In the rows, zero is written as 128.
Each path is a new rotation, seen through one point. The rows after it are directions, each followed by how far the rotation turns it, in deg/step (0 if it stays put).
Each turn is a multiple of 5 degrees from 10 to 175, or 0.
Each row of a path follows its step; steps can be skipped.
Path 1:
step 2: [128 148 126 127 133 137 121 122 124 123 126 130 127 130 128 130 134 120
 135 139 128 125 138 134 128 132 122 128 122 131 137 127 144 131 137 123]
step 4: [120 139 119 124 124 130 131 131 123 131 128 132 139 149 116 137 127 119
 131 132 131 136 132 133 124 126 132 124 129 128 132 134 121 130 119 130]
step 6: [126 129 129 129 137 130 128 127 128 133 132 122 141 132 119 123 129 131
 130 143 137 130 111 126 115 133 124 123 137 126 127 124 137 117 126 134]
step 7: [129 136 130 126 131 135 126 136 122 127 135 130 134 132 122 143 121 129
 148 135 128 126 141 129 119 130 129 126 122 129 126 132 130 123 130 140]
step 8: [131 115 127 125 140 131 120 127 125 135 121 142 135 130 124 139 127 133
 120 128 134 128 132 125 117 136 129 132 124 126 138 119 126 132 138 137]
step 9: [127 114 123 129 135 126 125 133 124 130 130 125 126 147 116 127 132 127
 135 141 130 129 128 133 119 133 123 127 132 127 133 126 140 135 115 123]
step 10: [129 130 118 117 136 129 125 137 121 112 139 133 129 125 128 134 132 127
 140 132 132 122 131 142 132 133 128 134 133 129 134 121 132 128 137 133]
step 14: [119 137 132 123 120 122 129 119 122 129 120 117 130 137 116 137 126 126
 126 142 134 121 123 129 126 137 123 134 128 129 127 119 140 132 125 131]
step 18: [129 129 129 114 151 132 126 122 117 123 124 133 133 125 133 129 127 123
 136 135 135 123 128 127 123 132 126 129 133 137 137 138 129 121 129 129]
[130 128 126 128 131 132 124 130 129 128 132 129 129 128 129 129 128 128
 126 129 131 128 129 126 121 126 133 126 128 127 124 128 128 126 126 129]  25
[126 127 129 125 131 126 127 128 131 131 134 129 128 124 131 132 126 126
 128 126 128 130 128 130 130 131 128 129 126 129 127 128 129 128 131 125]  145
[129 129 130 132 125 129 130 132 131 129 127 134 131 128 128 129 125 127
 128 127 125 129 131 126 125 128 124 129 130 127 128 128 128 128 130 128]  85
[127 131 129 128 124 129 125 126 130 130 128 124 133 129 126 131 129 131
 127 130 126 130 125 126 129 129 129 131 129 127 125 131 126 127 130 129]  40
[129 127 127 133 129 128 124 127 129 128 130 131 127 128 123 126 131 130
 127 127 126 133 125 128 129 127 128 129 127 128 131 129 130 132 128 125]  95
[127 129 131 129 130 132 129 129 126 128 130 126 128 133 130 132 126 128
 130 126 128 127 127 128 132 122 127 126 128 125 127 128 131 132 129 126]  140
